In the data rows, the value 128 means zero.
Some points, each followed by its number:
[ 62  98 135 112 113  83 135 121 128 124  66 136 107 158  88 173 134 134 112 131 125 166 144 150] 0
[102 156 127 121 137 146 133 141 133 143 136 117 102 109 121 133 116 134 134 139 130 123 124 128] 1
[ 89  76 131 136 121 141 123 100 135 119 126  97 134 153 115 127 115 119 148 140 124 121 128 131] 2
[174 118 132 167 138 202 115 164 111 118 173 145 148 172 167 134 123 123 122 113  80  88 118 118] 3
[109 170 133 118 132  63 136  91 142 120 130 110 135 126 114  83 125 128 159 127 132 127 121 117] 4
[101 109 127 119 127  66 125 139 123 119 104 124 161 136 139 122 154 116 125 125 108  88 133 155] 5
[140  86 120 134 130 130 116 157 136 136 120 102 118 106 113  80 105 133 173 126  84 133 178 121] 6
[137 126 115 117 118 147 120 125 139 126  78 179 123 140 103 125 122 117 165 131 102 162 146 147] 7
[161 183 133 147 141 109 124 138 106 115 185 115 157 133 180 134  96 123  92 122 142  96  92 127] 8
[157 142 141 123 107 114 139 104 127 100  92 192 140 216  87 174 136 123 115 120 186 207 128 126] 9
[ 97 127 135 139 133  87 137 117 108 130 126 108 149 130 126 131 135 114 121 125 138 107  95 146] 10
[184  59 117 137 111 164 154 176 185 116 100  97 159 163 140 143 165  95 108 102 122  59 118 138] 11
[131  98 126 149 123 174 121 169 109 148 139 125  91 126 138 153  94 137 103 142 118 106 127 129] 12
[136  95 136 139 126 107 131 100 126 119 173  80 115 104 153 106 116 119 127 130 157 108 121 120] 13
[165 102 123 113 135 135 137  74 149 133 141 128 164 129 134 126 162 120 121 120 155 121 108 110] 14
[131  87 123 156 124 177 108 156 111 121 139 120 154 136 158 150 117 126 107 114 105 107 125 136] 15
[167 101 143 121 111 148 151  52 156 135 177  84 166 104 111 105  65 124 133 133 195 162 130  78] 16
[138 125 128 158 124 148 114 107  92 105 130 153 209 151 166 140 180 112 114 105 100 131  89 150] 17
[103 124 128 126 128 103 141 129 126 134 167 119 130  97 131 130 110 146 119 145 134 127 150 105] 18
[151 167 127 118 134 161 124  65 134 120 146 137 168 126 134 139 142 127 143 121 144 169  91 102] 19
[109  81 129 121 132 113 129  89 150 124 127  95 132 144 116 122 130 142 130 124 126 136 132 106] 20
[114 107 131 155 131 121 122 127 104 119 168  90 157 128 168 143 129 117 105 121 137  97  84 137] 21
[ 53 107 132 144 131 160 128 195 119 136 148  97 123  98 153 153 116 132  96 129  69  79 117 124] 22
[ 96 156 130 120 145 166 140 109 145 145 183 101 137 101 147 144 114 148  89 137 143  94  88 101] 23
[126 181 106 112 112 136 108 171 117 158 108 138  69 112 118 158 121 138 118 133 126 153 156 142] 24
[109 110  97 128 114 120 111 175 119 154 111 123  88 144 114 135 127 121 138 131 107 108 148 146] 25
[112  97 122 129 132 138 118  99 131 129 125 124 127 117 139 122 157 130 146 129 100 117 111 136] 26
[ 75 155 111 128 158 138 155 202  99 111 114 105 119 134 105 151  72 168 103 133 116 127 139 130] 27
[167 131 138 121 121 138 138  99 141 133 153 119 152 103 122 121 120 132 117 121 177 163 136  87] 28
[ 90 109 142 149 133 114 126 142 108 131 119 105  89 159 117 131 170 104 168 125 103 112 118 159] 29
[106 139 135 133 133 130 140 167 134 139 173  85 140  85 152 114 101 133  89 132 137  68 126 106] 30
[107 120 133 112 122  92 139 113 138 128 109 121 102 138 100 125 125 129 129 137 147 130 142 127] 31
[134 180 123 120 110 160 116 148 138 143 124 157 120 124 143 121 151 125 134 148 126 132 132 132] 32
[130 170 133 127 125  92 128 158 117 123 100 148 110 156 101 117 155 131 158 129 122 166 158 141] 33
[178 134 117 112 140 138 120  84 147 131 143 127 149  96 149  91 109 134 161 130 115 135 142 119] 34
[155  96 130 134 125  55 138 152 129 108 145  96 126 149 137 113 107 122 140 126 169 102 150 110] 35
[ 89  94 102 124 128 169 114 149 137 151 125 126 123 130 123 143 123 146 126 130  66  96 142 116] 36
[130 173 126  98 127 164  91 123 137 157 120 166 126 110 141 127 134 127 118 123 102 130 111 159] 37
[ 91 117 130 120 120 119 143 126 157 136 178  95 182 108 142 114 114 143  99 137 122  93 139  90] 38
[132 129 112 115 165  82 155 155  99 121 108 110 142 140 110 147 110 153  96 134 153 119 128 127] 39
[134  99  98 130 114 136 106 129 112 171 149 109  89 129 120 141 115 127 128 124 138 149 154 129] 40
[152 172 125 104 134 118 135  98 129 119 120 162 119 125 114 136 114 140 117 140 165 170 120 115] 41
[ 90 227 108 123 126 112 122 229  92 132 108 164  86 107 136 146 144 135 122 149 129 147 115 145] 42
[101  81 131 118 131 119 131 111 150 131  97 121 124 158  89 120 137 134 154 123 107 124 147 120] 43
[104 158 114 125 121 127 123 166 123 154 155 110  84 143 122 154  98 140 130 135 122 138 144 111] 44
[170 151 159 113 125  80 134  43 170  97 147 109  86 127 130  80 135  99 159 111 169 154 137 116] 45
[169 122 138 173 114  92 125 191  97 107 167 111 131 133 171 109  95 101 128 118 172 101 131 133] 46
[147 188 128  96 137  41 144  59 139 112  98 156 104 173  95 116 117 126 171 143 167 156 127 136] 47
[171 157 181 120 155 133 194 156 155  55  88 120 179  49 165 110 125 135 108 126 168 126 100 118] 48
[144  75 119 116 116 131 115 112 130 136  57 170 131 139  95 132 161 126 159 125 109 164 150 166] 49
[142 174 123 122 118 105 119 136 118 145 143 121  78 138 118 137 102 133 143 136 157 162 153 133] 50
[114 145 128 156 123 115 116 166 102  95 101 146  72 171 123 121 116 115 145 126 130 136 130 154] 51
[160 107 121 141 125 131 134 123 141 112 120  86 154 156 151 143 163 106 114 109 150 102  90 132] 52
[142 176 122 127 132 143 126 176 107 142  95 162 117 165  98 158 149 127 170 136 104 138 150 150] 53
[130 141 129 131 126 114 129 143 122 126 140 110 135 109 141 114 107 122 141 134 130 125 137 137] 54
[123  53 146 136 136 138 139  91 147 131 151  95 217 142 128 110 178 128 123 113  86 106 119 106] 55
[137  74 117 127 138 185 115 127 153 128 148 134 165 133 146 138 113 152 106 119  87  93 139  98] 56
[118 117 122 139 141 174 129 123 132 118 165 147 178 138 156 118 127 128 125 129  95  96  98 118] 57
[146 198 131 113 130 105 135 147 134 132 110 135 102 127 100 122 131 129 147 131 160 173 138 118] 58
[ 93 163 130 123 137 136 133 146 141 136 157 115 110 101 135 129 116 138 120 135 136 107 111 112] 59
[102 178 118 106 142 131 138 175 148 141 134 112 128 112 113 126 121 145 133 138 108 108 140  99] 60
[110  50 112 133 107 159 131  81 151 128 116 132 225 189  90 129 131 117 163 111  76 162 155  88] 61
[ 66 116 126 136 131 156 122 158 123 110 136 132 155 154 150 168 160 142  94 121  86 112  93 119] 62
[167  66 127 158 131 235 122 157 128 147 146 136 160 195 119 163 135 124 131 106  47 116 140 101] 63
[148 140 135 140 133 162 138 105 128 126 196  97 176 136 160 142 124 125  80 112 146 104  99  85] 64
[171  77 125 143 121 132 123 108 135 115 172 119 200 143 164 120 126 126 129 118 131 107 126 105] 65
[ 86 190 121 119 129  21 118 182 109 125  92 107  62  78 133  98 143 121 171 147 160 126 134 172] 66
[139  75 146 123 126 127 129  46 150 118 146  82 126  99 136  87 148 108 145 106 126 124 140 117] 67
[161 185 116 102 150 107 128 144 144 147 121 127  62  77 125  84 117 131 176 146 129 118 158 129] 68
[107 181  92 118 101 147  94 110 115 154 142 149 123 159 135 169 158 130 120 125 103 170 118 132] 69
[155 226 139 126 139 163 129 175 108 151 148 140 117  84 159 145 161 130  98 128 119 120 114 145] 70
[ 88 129 133 116 119  69 146 111 136 123 129 107 120 124 111 113  94 119 124 142 153 113 131 121] 71
[124 109 135 133 140  95 135 154 114 122 125 129 112 165 120 157 122 138 103 126 162 109 117 136] 72
[137 124 136 152 133  57 128 129  87 107 143 106 101 114 158 111 119 100 131 127 167 115 106 162] 73
[ 95 103 115 161 102 136 125 136 103 129 111 110 137 206  96 143  78 135 146 158 155 131 115 117] 74
[140 142 138 153 133 174 130 138 112 119 197  97 136 131 170 143 111 120 100 122 135 106  98 104] 75
[192 181 115 108 142 142 113 136 130 158 109 152  83  42 132  79 130 121 199 144 114 138 160 151] 76
[140 161 129 111 116 141 115 130 139 140  73 152  84 124  91 139 127 137 155 135 119 183 163 143] 77
[125 154 136 142 127  61 136 121  92 108 152 101 123  99 167 113 148  97 123 129 165 118  89 157] 78
[131 120 124 119 121 140 120 139 135 145  91 124 115 112 107 116 158 126 163 126  93 147 150 131] 79
[189  66 133 159 137 134 118 131 110 130 179  96 117 122 177 140 109 109 101 114 175  77 108 127] 80
[137 106 136 137 127 156 130 117 130 134 170 108 144 116 150 137 134 126 102 123 130 114 111 114] 81
[141 165 109 128 125 126 114 104 115 139 145 142 120 121 136 125 147 121 120 115 150 150 109 121] 82
[167 183 119 111 137 142 120 102 146 136 141 148 146  95 134  91 121 135 164 137 125 146 123 124] 83
[148 139 101 131 120 140 115 111 117 147 171 123 111 193 122 139 105 136 134 119 127 154 147  96] 84
[197 190 118 113 146 110 132 101 144 126 156 152 156 105 136  62  83 130 168 133 137 128 139 105] 85
[115  78 136 161 134 106 124 137 109 126 178  45 145  95 172 111  83 113 123 115 118  88 114 107] 86
[138 124 137 157 123 128 121 185  99 124 171 109 115 103 177 123 125 109 106 125 141  96 108 147] 87
[155 183  99 120 111 192 104 139 109 164 155 166 101 141 134 167 131 129 115 128 129 161 135 135] 88
[141 163 133 139 139 138 145 116  81 150 178 141 120  89 119 159 140 160 151 145  90 198 178 102] 89
[ 35  93 126 130 121  82 139 105 116 136  93 119 179 121 110 126 140 111 134 130 101 105  91 159] 90
[104  95 104 134 116 141 115 124 124 139 147 113 125 156 124 143 115 125 145 125 113 135 141 111] 91
[140 145 137 148 123 131 136 160 114 121 176 127 124 160 144 145 115 123 100 136 165  87 108 128] 92
[124 122 118 116 133 161 107 146 151 137  83 166 134 116 116 102 128 153 141 121  49 136 166 129] 93
[202  83 124 132 127 114 122 100 131 134 150 120 136  88 158  94 108 106 145 126 159 102 142 140] 94
[142 242 131  94 143 148 135 143 138 146 140 158 146  72 150 131 147 149  96 137 123 120 120 125] 95
[ 84 153 135 132 126 122 138 160 140 109 103 168 159 148 112 116 136 134 146 139  93 109 115 135] 96
[ 78 167 133 110 131 104 133  94 147 128 125 121 147 109 118 115 144 139 130 131 123 132 112 117] 97
[132 167 144 144 138 120 132 169 100 125 157 118  92 129 152 148 130 124 104 131 156 106  93 144] 98
[123 143 109 110 118 104 109 141 122 151 103 138  76 131 111 158 118 147 103 128 137 147 157 139] 99
[120  34 127 143 123 162 126  50 168 127 142 118 229 172 122 103 168 118 158  91  56  95 131 101] 100
[123 177 149 132 130 119 135 168 132 127 144 125 135 110 130 114 123 130 123 136 125 123 136 122] 101
[101 113 139 119 116 109 141 111 131 129 117 127 120 153 105 163 125 132  97 132 154 140 122 132] 102
[208  99 122 156 119 200 117 143 128 111 167 128 170 146 157 122  96 115 118 111 140 123 150 100] 103
[139 145 141 113 129  83 146 102 121 133  97 151  87 141  85 125 126 126 121 135 184 160 130 152] 104
[124 166 153 125 119 120 133 111 158 113 144 103  79  93 120  71 127 107 185 118 156 158 168 107] 105
[145 213 127 126 106 112 135 189 126 134  96 132 121  92 141 119 138 115 103 144 176  99 116 158] 106
[131 107 158 127 153 126 156 141 157  97 111 111 155 106 129 116 107 147 115 125 131 111 140 106] 107
[144 108 140 137 115 165 134 147 145 135 184  91 103 119 133 102 109 128 123 132 131 142 146 100] 108
[155 121 118  96 151 121 142  60 163 135 122 152 174 159 109 125 178 136 130 123 143 120 108 103] 109
[179  86 139 130 122 136 122  95 156 142 131 128 129 134 123 115 177 117 142 104 125 111 153 136] 110
[119  81 130 146 122 120 137  95 124 120 180 124 188 105 172 117 162 113  77 122 142  88 100 134] 111
[146 135 143 152 132 118 130 190 103 140 178  90  83 101 161 129  99 121 101 135 151  67 126 138] 112
[110 169 127 129 114 104 120 182 122 127  77 166 104 164  82 100 164 134 197 137  93 178 179 151] 113
[140  66 134 175 133 117 116 104  92 108 169  91 157 152 176 124 149 101 110 103 135  98  83 137] 114
[151 180 181 108 148  85 187 142 154  65  91 146 181  38 156  80 121 137 125 141 180 125  95 130] 115
[ 94  50 134 155 126 132 138  82 108 110 144 118 182 185 121 162 145 115 102 115 150 116  66 130] 116
[111 121 127 129 101 144 132 125 143 109 114 147 133 160  93 119 103 126 162 132 132 176 160 102] 117
[ 76 142 133 120 114  69 139 180 129 117  90 139 104 144  99 141 151 131 117 137 140 132 148 143] 118
[129 242 135  93 126  80 137  78 134 108 102 164 102 120  98 112 131 132 139 141 194 198 118 124] 119
[124 137 144 135 134 145 128 121 133 118 149 120 158 114 142 117 152 126 116 123 116 131 117 119] 120
[155 131 135 164 138 164 120 138  89 123 194  89 137 129 186 156 135 107 101 114 135  95  83 129] 121
[134 181 140 121 127 167 130 106 134 127 163 142 153  82 154 120 120 129 110 133 135 130 111 111] 122
[103  99 126 144 121 171 116 135 119 139 134 129 121 127 146 124 121 121 132 134  89 112 112 134] 123
[165 108 134 127 129 113 126 110 130 129 126 114 135 126 124 130 136 123 117 117 141 146 126 121] 124
[119 109 144 129 135 135 129 113 133 113 126 133 143 108 135 117 164 116 117 128 137 113 117 137] 125
[144 106 155 129 100 134 155  49 125 124 157 119 149 148 115 147 121 105  94 131 197 155 104 120] 126
[127 126 118 116 118 140 122 126 131 145 118 142  92 127 105 135  93 129 134 134 140 148 152 128] 127
[151 169 142 137 135 154 132 134 119 125 169 119 127 107 154 135 123 121  96 128 149 114 110 121] 128
[136 143 132 132 119 118 137 141 143 133 171 100 134 120 131 108  75 132 135 139 139 115 132 109] 129
[118 110 149 153 128 148 135  79  95 128 193  90 156 108 173 150 153 107 101 123 156 123  70 130] 130
[ 94  73 115 141 119  96 126 105 123 111 129 107 178 131 136  89 114 112 165 127  95 120 142 135] 131
[128 160 130 141 139 128 130 141 114 127 163 110 124 123 147 129 116 119 130 132 139  96 106 126] 132
[127 155 160 141 138 103 139 192 132 125 125 110 124 127 105 104 126 129 147 134 120 129 149 125] 133
[103 153  83 123 104 168  99 136 107 157 131 171 118 153 130 164 139 126 129 132 117 134 124 148] 134
[175 178 126 118 144 132 127 195 112 125 115 149 103 124 142 132 123 131  98 119 132 155 136 127] 135
[122 160 124 124 111 172 117 132 145 137 136 153 124 135 141 120 126 134 123 147 128 125 138 113] 136
[135 159 116 105 128 140 110 141 137 147  84 147  98  71 125  96 155 134 183 142  93 151 136 161] 137
[ 95 150 123 142 142 154 115 135 107 147 134 112 160 132 152 146 188 121 122 119  53  93  77 149] 138
[109 106 145 162 124 126 141 127  96 115 189 102 158 162 162 165 129 108  72 126 171  80  57 142] 139
[136 104 121 114 113 126 132 132 160 116  81 186 159 203  88 164 102 148  88 118 134 141 162 108] 140
[120  89 116 133 123 183 113 127 143 138 131 151 153 140 140 121 104 138 133 131  81 110 136 111] 141
[104 181 122 123 117 131 125 192 133 128 100 163 105 140 107 131 128 128 154 144 111 138 153 137] 142
[143  88 123 127 124 105 121  96 148 124 126 124 142 114 130 101 138 118 143 114 131 133 136 122] 143
[ 66  77 106 120 139 189 121 125 156 140 126 130 176 121 129 137 123 153 120 129  33  77 130 104] 144
[135 116 117 102 131 120 137  80 160 129 132 130 156 115 123 107 124 135 139 133 122 123 135 105] 145
[124  83 140 128 111 143 131 113 129 129 111 117 131 125 109 142 124 126 107 130 138 136 142 131] 146
[127  75 121 139 141 126 118 149 117 156 157  80 132  74 163 120 144 125 123 125 118  71 123 144] 147
[164 159 158 112 147 140 167 109 166  77 108 152 171  70 154  93 110 142 113 129 138 130 114 107] 148
[152  84 116 132 127 154 111  90 136 114  72 179 114 164  88 107 124 132 176 122 114 176 167 141] 149
[105 112 116 121 118 114 119 110 148 123  85 144 146 161 103 113 137 132 156 128  85 141 138 136] 150
[133 137 160 140 143 133 141 147 139 117 130 121 155 129 113 102 127 125 140 128 114 128 136 117] 151
[162 134 113 127 126 170 130 187 145 124 110 143 137 116 148 146 146 112 109 110  94  92 122 146] 152
[104  74 120 125 131  99 144  27 161 100 124 140 210 205  86 110  78 126 153 117 155 152 107  82] 153
[106 116 140 143 119 126 127 151 126 125 139 117 141 137 134 128 144 119 124 117 104 121 132 125] 154
[ 94 114 132 120 121  97 123 153 123 127 102 131 137 130 131 124 143 124 125 139 102  96 133 155] 155
[156 148 132 144 125 120 128 161 124 120 143 144 150 149 141 119 110 126 116 120 139 116 133 120] 156
[192 151 129 115 152 134 135 115 144 134 182 108 137 103 156 133  87 148  99 131 163 108 128 101] 157
[129  96 116 132 153 140 117 157 131 147 125 131 128 107 144 140 143 130  91 116  88  61 123 139] 158
[172 103 139 153 136 149 111 163  91 143 138 120  76 124 158 156 154 115 144 130 139 113 103 174] 159
Which three points above are nearest to each new point by angle? Their numbers follow each, nearest first.
[141 138  81 124 115 126  99  54 107 139 136 138 111 153 138 151 102 115 110 115 151 154 107 141] 82 69 126
[100 106 134 143 123 110 123 112 125 127 156  75 141 102 160 110 117 109 133 122 123 109 110 123] 86 13 21
[148 118 139 114 108  92 133  98 135 130  88 124  83 137  83 127 121 121 149 132 176 197 156 138] 104 31 77
[136 152 134 124 133 149 131 131 141 143 171 100 113  96 135  97 120 133 142 136 123 135 134 107] 108 129 105
[173 102 121 119 138 165 128  78 158 133 145 131 123 116 117 100  79 135 144 126 151 136 145  94] 16 34 28
[182  55 127 142 152  96 139   0  96 133 183 113 145 108 128 123  74 139 124 126 161 169 144  96] 16 124 126
[137 239 131  94 134 124 143 141 134 153 108 144 138  91  99 123 154 134 136 131 134 185 148 119] 58 95 119
[168 149 140 141 137 118 129 156 101 132 149 113 117 125 147 145 149 121 102 124 164 105 110 136] 98 92 87
[151 110 123 113 122 123 122 118 123 127  65 177 131 139 102 146 139 131 131 128 121 160 139 168] 49 7 149
[141 101 159 142 138 170 146 131 136 134 140 107 155 122 103 100 129 122 140 123  99 138 145 115] 151 55 63
[134 105 122 121 132 129 129 149 142 129 127 122 109 116 124 112 110 131 139 134 123 109 155 118] 6 68 25
[125 127 119 126 146  93 138 136 118 113 125 107 145 133 123 123 119 138 113 120 133 126 126 117] 39 35 71
[172 165 143 124 117 158 135  99 160 118 151 148 171 162 127 128 170 119 145 114 142 168 121 114] 19 109 14
[158 206 113 116 121 197 115 155 121 147 145 173  89 131 125 140 125 134 139 135 132 166 138 123] 88 32 136
[172 137 120 124 123 151 148 207 176 108 113 113 140 118 150 133 155  92 118  96  93  68 136 153] 152 11 158
[134 129 111 121 119 145 114 121 125 147 130 144 102 142 113 139 106 126 129 128 136 145 145 125] 127 40 88
[ 45 210 126 103 135 111 134 126 145 132 112 134 163 103 112 126 142 151 114 136  90 131 110 109] 97 60 96
[182  90 130 131 118 133 148 146 171 120 119  94 145 145 135 127 157 101 125 105 136  91 133 129] 11 52 110
[124  33 125 157 148 149 119 161 109 123 163  92 144 154 169 166 129 138  95 113 102  50 117 118] 15 158 114
[159 228 129 115 112  68 139 165 124 126  64 147  87 133  95 117 144 108 143 138 199 169 134 156] 58 119 104
[148 148 145 129 122 115 136 142 152 116 147 128 140 138 123 101 140 114 153 113 118 125 170 117] 151 133 105
[147  98 119 133 143 163 128 175 117 141 148 137 123 123 144 165  98 145  91 138 109  97 126 117] 12 15 158
[ 95 132 142 155 147 136 135  44  78 122 186  86 156  97 186 142 163  95 111 117 166 110  18 145] 130 21 139
[147 149 120 115 119 123 115  85 134 122 129 147 102 137 120 130 111 140 129 133 164 166 141 122] 41 119 47
[150  44 115 118 130 240 112  97 166 130 145 154 199 122 146 145 114 159 102 117  73 113 148  90] 56 141 144
[ 85 101 126 141 124 172 119 144 123 141 141 130 121 136 144 134 125 129 123 139  92  96 112 129] 123 36 22
[148  84 118 120 127 140 129 140 125 125 105 166 117 148 108 159 109 142 108 136 129 156 140 120] 140 9 149
[121  97 135 139 124  92 129 148 118 122 124 125 131 156 127 132 127 126 115 123 129 118 140 137] 72 5 35
[ 74  78 137 170 128 141 129 129  91 110 154  95 148 178 146 170 166 109 113 111 116 118  68 126] 116 139 62
[153 109  97 145 133 173 105 170 132 129 133 178 161 150 142 134  78 148 129 123  92 114 133  99] 141 56 3
[ 95 102 141 145 118 136 132  76 104 117 144 110 138 124 143 127 160 104 137 128 128 140  81 140] 130 116 26
[160 132 120 109 143 135 131  81 153 131 132 155 168 141 127 110 163 134 131 123 130 124 113 112] 109 14 145
[ 96 162 132 134 133 134 120 137 115 140 127 119 143 127 138 128 173 124 128 129  81 107 101 148] 138 62 154
[102 113 122 124 136 147 114  92 131 128 114 143  94 124 138 137 167 129 155 136 106 128  82 150] 26 29 138
[114  97 124 156 125 151 116 169  90 133 126 131  99 133 156 163 120 122  99 136 114  98 109 165] 12 15 159
[144 174 139 152 130  74 130 145  85 115 165 108 128  99 176 117 142 103 103 125 167 109  92 159] 78 73 98
[148  60 139 141 121 128 117 162 106 107  77 176  92 188 113 176 110 136 105 114 137 157 158 157] 140 9 49
[162 159 122 113 129 148 143 177 166 127 116 129 126  94 135 119 133 109 132 117 107  96 142 143] 152 106 76
[148  86 120 125 115 112 153 133 171 111 101 118 157 163 116 129 141 106 133 120 131  99 132 138] 11 52 43
[133 129 126 114 122 126 118 122 137 132  87 149  87 119 104 113 111 135 157 136 118 171 167 148] 77 7 127
[148 105 131 135 127  90 139 124 132 114 161  98 159 148 144 121 117 124 116 119 159 101 131  99] 35 65 13
[122 125 113 130 122 125 122 115 118 125 142 131 122 152 130 136 113 123 138 126 143 138 136 118] 84 91 74
[168 187 125 131 104 119 141 193 136 121 108 142 142 131 141 115 127 113 103 136 182  98 134 137] 106 156 135
[137 180 127 111 137 162 127 117 136 138 149 132 128  76 141 117 120 138 117 129 137 133 114 111] 122 95 83
[ 94  81 137 151 130 131 135 130 119 114 133 125 172 169 119 147 140 118 118 120 133 115  93 131] 116 139 62
[126  71 127 126 130 105 129 143 141 133 102 122 111 151  99 115 115 134 145 126 119 130 157 127] 43 6 31
[153 215 133 107 128  55 137 138 122 128  67 148  56 142  71 118 136 113 172 133 188 209 147 147] 58 104 119
[147  92 124 130 144 160 137 135 148 124 162 136 161 154 129 120  88 139 127 125 120  94 132  85] 56 103 141
[104 194 123  99 129 112 130  85 135 138  90 173 124 113  88 122 109 134 165 149 131 180 127 151] 119 47 77
[ 83 103 145 158 118 124 126 158 104 113 135 100  90 154 134 159 169 104 129 117 132 130 105 147] 29 154 159
[138 134 132 126 133 103 132 131 123 124 111 135  90 132 108 114 117 125 140 131 160 139 136 135] 104 31 50
[164 150 113 105 150 106 124 121 148 140 121 122  96  95 130  93 129 133 156 132 120 117 158 117] 68 76 85
[128 113  98 127 108 137 126 134 140 133 125 131 142 158 133 150 144 112 123 121 125 110 125 144] 11 52 134
[138 135 151 128 113 151 134 147 150 138 168  96  95  97 126  94 123 122 144 133 125 146 159 118] 108 105 129
[ 70 110 123 119 111  68 121 107 132 106  64 135  68 117  89  84 103 117 197 141 126 180 167 149] 31 113 0
[133  96 103 128 119 144 109 133 125 159 130 120  99 133 114 128 129 126 144 127 116 140 149 131] 40 25 91
[100 172 128 123 117 118 134 147 112 127 116 129 126 110 135 139 170 112 130 133 125 148 109 151] 42 70 66
[ 89 109 122 115 142  76 139 135 157 128  90 130 133 170  77 111 134 149 131 126 110 121 165 108] 43 150 31
[ 90 120  93 131 113 159 104 148 116 156 149 115  99 164 118 165 115 134 143 126 101 150 144 112] 91 44 40
[102 119 119  98 137 106 132  88 152 129 103 129 156 103 119 120 113 144 135 134 126 118 132 113] 145 97 20
[137 120 143 128 126  56 132 132 129 114 135 126 105 149 140 140 109 140  68 127 156 101 133 141] 72 35 39
[180 169 132 114 137 110 136 143 153 133 170 120 134 106 154 126  92 144  83 128 161 111 146  98] 157 128 8
[ 93 141 148 126 123 147 132 113 152 119 140 125 158 117 121 103 159 122 148 124  92 145 132 112] 120 97 151
[116 149 146 142 115 108 127 165 129 120 146  97  79 112 138 112 158 104 138 121 149 117 132 140] 66 112 98
[129 115 126 124 131  71 138 131 135 121 123 104 134 139 116 110 117 127 148 127 151 122 145 112] 35 71 4
[124 107 121 121 133 128 129 134 146 139 119 125 140 123 101 100 100 138 155 131 102 134 160 115] 6 93 43
[ 71  85 123 135 141 139 135 171 119 128 133 102 137 111 138 141 102 141  99 130  80  79 130 123] 22 36 144
[ 92 126 121 138 131 176 114 130 117 149 130 128 148 131 147 140 165 124 123 127  61 103  94 139] 138 123 62
[137 110 131 123 130 119 119  85 143 123 135 118 120 108 142 103 144 124 145 123 132 120 124 135] 67 143 45
[132 184 115 116 115 126 118 146 129 134 137 136  76 112 132 129  91 133 142 145 151 154 144 136] 50 24 58
[128 125 127 110 140 120 128 103 146 140 118 121  97 120 112 129 132 143 135 133 131 116 124 114] 31 20 68
[114 227 115 141 123 116 119 230  76 129 131 162 107 110 161 155 147 130  94 140 137 134  99 147] 42 70 106
[138  96 130 128 131 107 126 144 134 134 108 104  97 129  94  91 112 136 179 130 107 151 179 121] 6 79 43
[ 61 162 114 148 123 119 112 141  70 141 111 133  90 157 132 163 181 101 152 133  93 132  84 190] 29 138 134
[ 61 191  62 146 161 110 132 218  39 143 112 170 155 155 141 214  56 198  41 160 138 112  44 110] 27 39 42
[108 162 127 127 130  94 123 120 121 131 121 112 109 100 127 117 134 125 144 132 143 131 131 143] 66 4 78
[141 132 117 132 118  90 120 119 113 129 145 116  96 120 129 113  90 122 149 134 173 148 150 131] 50 73 35
[131 118 121 130 138 133 117 145 132 122 115 123  92 132 122 109 115 130 169 129 118 120 149 117] 6 68 25
[154 160 139 136 100 165 129 146 137 126 153 145 112 139 132 112 107 123 128 145 154 144 147 108] 136 108 32
[ 36 184  28 174 165 134 130 255   0 156 101 191 141 182 140 255   0 231   0 178 146 123  10  96] 27 39 42
[145 121 111 138 131 137 112 111 118 138 127 143 129  95 141 120 152 117 119 109 138 122 109 125] 82 125 14
[121 160  93 119 102 138  94 182 102 174 116 133  41 105 130 159 119 133 119 135 108 135 166 158] 24 99 25
[ 81 155 139 109 115 158 138 175 146 151 118 122  74  92  99 140 120 143 127 148 115 139 150 119] 1 24 60
[158  78 120 123 144 160 131  68 153 135 166 106 139 113 132 119  84 135 117 124 146 105 127  92] 16 157 81
[123  64  82 140 109 147  97 190 105 167 113 116  85 160 123 161 123 121 121 117  90 103 158 143] 25 12 36
[140 132 117 114 118 136 114 137 135 128  69 189 107 133  97 109 137 131 169 132  84 158 167 149] 7 113 77
[118  78 134 154 123 125 134 110 108 111 153 116 167 157 139 142 127 113 109 121 148 111  95 135] 116 114 139
[ 94  88 135 130 114 132 129 133 141 123 132 107 110 139 128 122 134 113 147 141 122 109 149 132] 2 43 29
[123 159 131 112 140  93 141 107 133 131 130 139 123 154 109 140 120 134 123 134 150 123 117 121] 47 119 104
[140 109 132 119 120 119 121 100 117 135  71 153 102 136  95 141 150 126 143 127 134 175 138 167] 49 149 77
[171  93 132 160 134 111 113 112 116 109 156  72  76 120 148 102 117 110 142 112 150 137 143 112] 13 80 94
[110 165 110 120 122  80 112 152 110 140 118 123  87 105 135 125 140 123 146 137 147 133 134 158] 66 42 24
[133 146 115 130 123 117 120 103 118 139 156 112 106 158 121 130 111 132 139 125 147 151 139 112] 84 50 40
[156 143 117 119 137 159 109 132 121 137 116 164 137 116 149 143 130 128 106 120 118 116 104 140] 37 152 70
[125 154 137  89 139 141 109  79 154 148 107 154 144  99 127 112 130 122 126 122 123 133 106 152] 37 83 97
[182 127 120 139 110 149 155 101 169  96 117  85 182 196 134 130 142  96 119 108 167 112  84 112] 52 14 11
[ 96  80 117 157 132 121 137 144  94 123 150 133 131 146 110 123  96 152 138 136 106 132 168  91] 91 74 18
[151 157 124 118 115 154 122 156 152 119 142 163 131 111 140 106  95 144 131 143 137 133 165 118] 136 85 32
[181 205 116 106 146 164 116  82 148 150 141 158 183  87 137  87 151 138 173 130 100 159 106 120] 83 34 19
[154  74 170 131 147 163 157 143 162 108 133 135 173  99 135 105 129 129 118 125 119 117 138 109] 107 56 151
